Here are some points, one per row:
array([ 12, -19,  -2, -85,   3,  48,  -5,  -5,  -5, -12,   4,  30,   9, -42, -10,   1,  13,  33,  34,  -8,  11,  -5,
       -45, -42,  13, -32,   9, -27,  -4,  10,  -3,  50, -15, -40, -44,   0])
array([-25,   5,   3,  19,  10,  -7,  19, -39, -59,   1, -30, -22,  -6,   5, -20,  21,  80,  -4,  21, -22,  18,  94,
         6, -13,  39,  35,  44, -10, -22, -43,   9, -17, -28,  -8, -12, -15])
array([-32,   3, -31, -12,   6, -17,  -8,  34, -32, -40,  22,  -7,  38,  30,  72,   9, -25, -22, -20,   0, -30, -16,
        50, -40,  -1, -23,   3, -41,  33,  44,  13,  19, -26,  27,  13,  39])
array([  5,  20,  33,   2,  16,  -3,  -6,  37, -29,  31, -50,   2, -33,  24, -10,  49, -35,  44,  15, -43,  20,  -6,
         7,   8, -13,  -6, -77, -10, -30,  21, -19,  -1,  -7,  22,  10,  20])
array([-18,  11,  -1, -17, -38,  24, -39,  17, -24, -25,  44,  18,   4,  37,  24,  20,   0, -18,  13,  -3, -20,  -1,
        18,  52,  23,   4,  -4,  -9,  33,  87, -40, -25,  -1,  30,  51, -14])
array([  2,  20,  12,   0,  37,  36,  -6,  -5, -38, -14,  -7, -93, -22, -17,  -2, -26,  35,  34, -28, -20,   8,  19,
         6,   3,  63,  10,   5, -31,  17,   3,  33, -32,  19,  32,  29, -11])
array([-16,  72, -23,  28,   1, -12, -34,  61, -45, -41,  65,  20,  56,  16,   3,  18, -54,  12,  36,  16, -49,  21,
         5,  30,  40, -25,  -5, -55,  45,  38,  28,  18,  -5,  18,  52,  64])
array([-50,   3,  10,  10,  40,   1,  12,  19,  12, -39,   1, -46,   3,  -9, -21,  -7,  27,  64,   1, -30, -62,  23,
        13,  19,  26,   5,  32, -33,   2,   4,  24, -44, -77,  38,  42, -12])
array([ 77,  -3,  28,   6, -14, -89,  13,   1,  47,  41,  32,  -4, -12,  22,   8,  39,  34,  38, -57,  -8,  15,  41,
        24,  39,   7, -46,  98, -31, -20,  60,  30,  57,  20, -16, -34, -21])
array([-28, -22,  -4,  41, -55,  29,  27,   8,   3, -15, -18,   2, -20, -40,  11, -14,  -6,   2,   1,  66, -33,  12,
       -55,   6, -30, -65,   6,  26, -13,  -8,  -4,  11,  49,  10, -14, -17])
array([-28,  49,  59,  16,   5,  40,  10,   1, -26,  16,   6, -74,   4, -13,  -3,   6,  71,   6, -33, -41,  -9,  -2,
        15, -10,   6,  30,  -6,  23,  29, -40,  16,  16, -15,   5, -24, -55])
array([  28,  -48,   72,  -42,    4,  -16,   -5,   11,  -16,   77,   -8,   21,   40,  -14,  -99,  -26,   -7, -100,
        -43,  -42,  -58,    0,   13,  -25,  -72,    7,   26,  -32,   -2,   -9,  -30,  -19,   58,   19,   62,   78])
array([  3, -43, -15,  36,  -7,  43,  33,  13,  16, -26, -35,  34, -19,  -1,   5, -69, -18, -17,  11,  11, -16,  29,
       -17,  31,   2,  -8,   2,  48,  -3,  15,  27,  31,  28,  18, -46,   4])
array([  6,  -3,  -8,   8,  17,   8,  19,  32,  35, -54, -52,  21,   7, -15,   2, -30,   0, -23,  10,  49, -22,  35,
        34,  28, -27, -16, -37,  23, -27,  -7,   0,  17,  50, -31,   0, -45])
array([  0, -14, -59,  10, -21,  -5,  41, -20,  10, -54, -24, -26, -11,  11,  -2, -28, -20,  14,  21,  11, -58,   6,
       -35,   3, -38,  24,   3,  20,  -2,   0, -18,  43,  72, -47, -14, -13])
array([ 36,   0,  -2, -43, -34,  17,  10, -36,  74,   0, -20, -11, -25, -40,  -1,   8,   8, -27,  56,  -1, -12,   4,
       -24, -19,  36, -45,  -8, -10,  44,   1,  17,  14, -44, -47, -15,  18])
array([ -22,  -25,  -69,  -44,   39,  -38,  -61,   30,   19,   58,   30,    3,  -20,   21,   19,    8,   24,  -10,
       -111,   21,  -14,   21,  -84,   72,  -32,   27,  -68,   37,    4,  -31,   41,   -5,  -20,  -33,   18,   51])
array([-17,  12,  30,   0,  -1, -20, -14, -57,  -8,   6,  49,  49, -54, -58,  67,  21,  14,  11,  59,  58,  -6, -40,
        49, -13, -41,  94,  18,   6, -74,  12, 110, -19,  17,   4,  23,  25])
array([ -37,  -64,  -34,  -35,  -10,  -41,   -8,  -33,  -11,   26,   25,   10,   44,    5,   21,   23,  -44,  -46,
          7,   13,   13,   -2,  -22,   28,   67,   33,  -33,   19,  -44, -107,   -9,   -4,   11,   49,   10,   -9])
array([  4,  29,  25,  40, -21,  24, -45,  -7,  14, -24,  13,   0,  33, -15,  27,  16,  12, -28, -40, -16,  16, -56,
        21,  22, -18,  33,   3, -10,  16, -10, -78, -53,   8,  -7, -86,  16])
array([ 11, -14, -59,  27, -30, -74, -39, -24,   9,  25,  -4,  18,  35, -14,  11,  14, -12, -50,  51, -31,  45,  27,
       -10, -34,  13,   5,  35, -38, -28, -21,  12,   5,  13,  57,  -5, -81])
array([ 17,  26,  10, -60, -57,  23,  13, -34,  41,  -4, -32,  66,   0,  -7, -13, -35, -13,  49, -27,  32,  -2,   1,
       -23, -45,  30,   6,  19, -24,  32, -20,  -2,  27, -38, -23,   5, -27])
array([  3,  35,   0,  -4,   5,  -1,  35,  27, -17,  30, -29,  -6,   9,  61, -45,  32,   2,  14,   4, -20,  29, -67,
        -4,  11,   0, -16, -40,  17, -51,  29,   7, -61,  -8,  -9,   6,   6])
array([  8,  22,  16,   3,  33, -50, -11,  13, -31, -17,  -6,  13, -73,  21, -82,  29, -26,  -2,   0, -29,  46, -36,
         3, -19,   6,  -7, -19,  49, -34, -12, -16,  -5, -10,   6,  -3,  -9])
array([ 90, -13, -47, -17,  -3,  67,  17, -16,   6,   6,  12,  30, -25, -26,  16, -11,  -7,  20,  17,  -4, -15,   2,
         1, -30,  15, -44,  30,  -9,   9, -42,  -8,  -7, -36, -47,  18, -11])
array([  5,  48,  23, -11,  57,  16,  14,  12,  17,  24, -34, -24, -31,  56,  -8,  34,  -7,   3,  18,  -1,  67, -42,
       -13,  12, -50,   8,  12,  39,  -5, -11, -51,  -7,  -7,  42,  15,  28])
array([-42,   3,   3,  46,  38,   4,  63,  22,  -7,   4, -24, -15,  -3, -14,  -3, -19, -90, -30, -17,  29,  10,  20,
       -20,  22, -26,  17, -14,  32, -32,  52,  -7,   1,  14, -26,  -4, -25])
array([ 11, -45,  40,  79,  -3,  20, -63, -47,   6, -15,  -1, -13,  52,  18,   3,   7,  12, -16, -18,  -3,  54, -82,
        18,  18, -15,  20,  -5,  -1,  35, -10, -30,   7,  -6, -28, -12, -12])
array([ -31,  -57,   -5,   35,   12,  -32,  -13,   -7,   35,   21,   54,   -6,   58,   -9,   35,  -19,   35,   28,
        -15,   12,   25,    5,   71, -109,   -5,    4,  -11,   61,   70,   14,  -50,  -31,   25,   -2,  -40,   26])
array([ 29,  12,  -4, -36, -31,   2,  27,  -6,   4,  12,  16,   8, -37,   7,  -6, -68,   0,  21,  33,   1,  28,  -4,
        -2,  -7, -18, -31, -17, -33,  22, -22,  -3,  14, -41, -12,  -3,   1])
These points spread out most along one direction. Take the direction at right angles to it along which they spread out most. Go by this last direction. How far along it is each point below, from 0 to 99? 50 is the average, and the first point above lies past it. One standard deviation of the points above along it is 16.
array([  2,  20,  12,   0,  37,  36,  -6,  -5, -38, -14,  -7, -93, -22, -17,  -2, -26,  35,  34, -28, -20,   8,  19,
         6,   3,  63,  10,   5, -31,  17,   3,  33, -32,  19,  32,  29, -11]) >> 74
array([  5,  20,  33,   2,  16,  -3,  -6,  37, -29,  31, -50,   2, -33,  24, -10,  49, -35,  44,  15, -43,  20,  -6,
         7,   8, -13,  -6, -77, -10, -30,  21, -19,  -1,  -7,  22,  10,  20]) >> 45
array([-28, -22,  -4,  41, -55,  29,  27,   8,   3, -15, -18,   2, -20, -40,  11, -14,  -6,   2,   1,  66, -33,  12,
       -55,   6, -30, -65,   6,  26, -13,  -8,  -4,  11,  49,  10, -14, -17]) >> 32
array([-42,   3,   3,  46,  38,   4,  63,  22,  -7,   4, -24, -15,  -3, -14,  -3, -19, -90, -30, -17,  29,  10,  20,
       -20,  22, -26,  17, -14,  32, -32,  52,  -7,   1,  14, -26,  -4, -25]) >> 26
array([  5,  48,  23, -11,  57,  16,  14,  12,  17,  24, -34, -24, -31,  56,  -8,  34,  -7,   3,  18,  -1,  67, -42,
       -13,  12, -50,   8,  12,  39,  -5, -11, -51,  -7,  -7,  42,  15,  28]) >> 37
array([ 11, -45,  40,  79,  -3,  20, -63, -47,   6, -15,  -1, -13,  52,  18,   3,   7,  12, -16, -18,  -3,  54, -82,
        18,  18, -15,  20,  -5,  -1,  35, -10, -30,   7,  -6, -28, -12, -12]) >> 45
array([  3, -43, -15,  36,  -7,  43,  33,  13,  16, -26, -35,  34, -19,  -1,   5, -69, -18, -17,  11,  11, -16,  29,
       -17,  31,   2,  -8,   2,  48,  -3,  15,  27,  31,  28,  18, -46,   4]) >> 31
array([  6,  -3,  -8,   8,  17,   8,  19,  32,  35, -54, -52,  21,   7, -15,   2, -30,   0, -23,  10,  49, -22,  35,
        34,  28, -27, -16, -37,  23, -27,  -7,   0,  17,  50, -31,   0, -45]) >> 30
array([ 77,  -3,  28,   6, -14, -89,  13,   1,  47,  41,  32,  -4, -12,  22,   8,  39,  34,  38, -57,  -8,  15,  41,
        24,  39,   7, -46,  98, -31, -20,  60,  30,  57,  20, -16, -34, -21]) >> 63
array([ -22,  -25,  -69,  -44,   39,  -38,  -61,   30,   19,   58,   30,    3,  -20,   21,   19,    8,   24,  -10,
       -111,   21,  -14,   21,  -84,   72,  -32,   27,  -68,   37,    4,  -31,   41,   -5,  -20,  -33,   18,   51]) >> 28
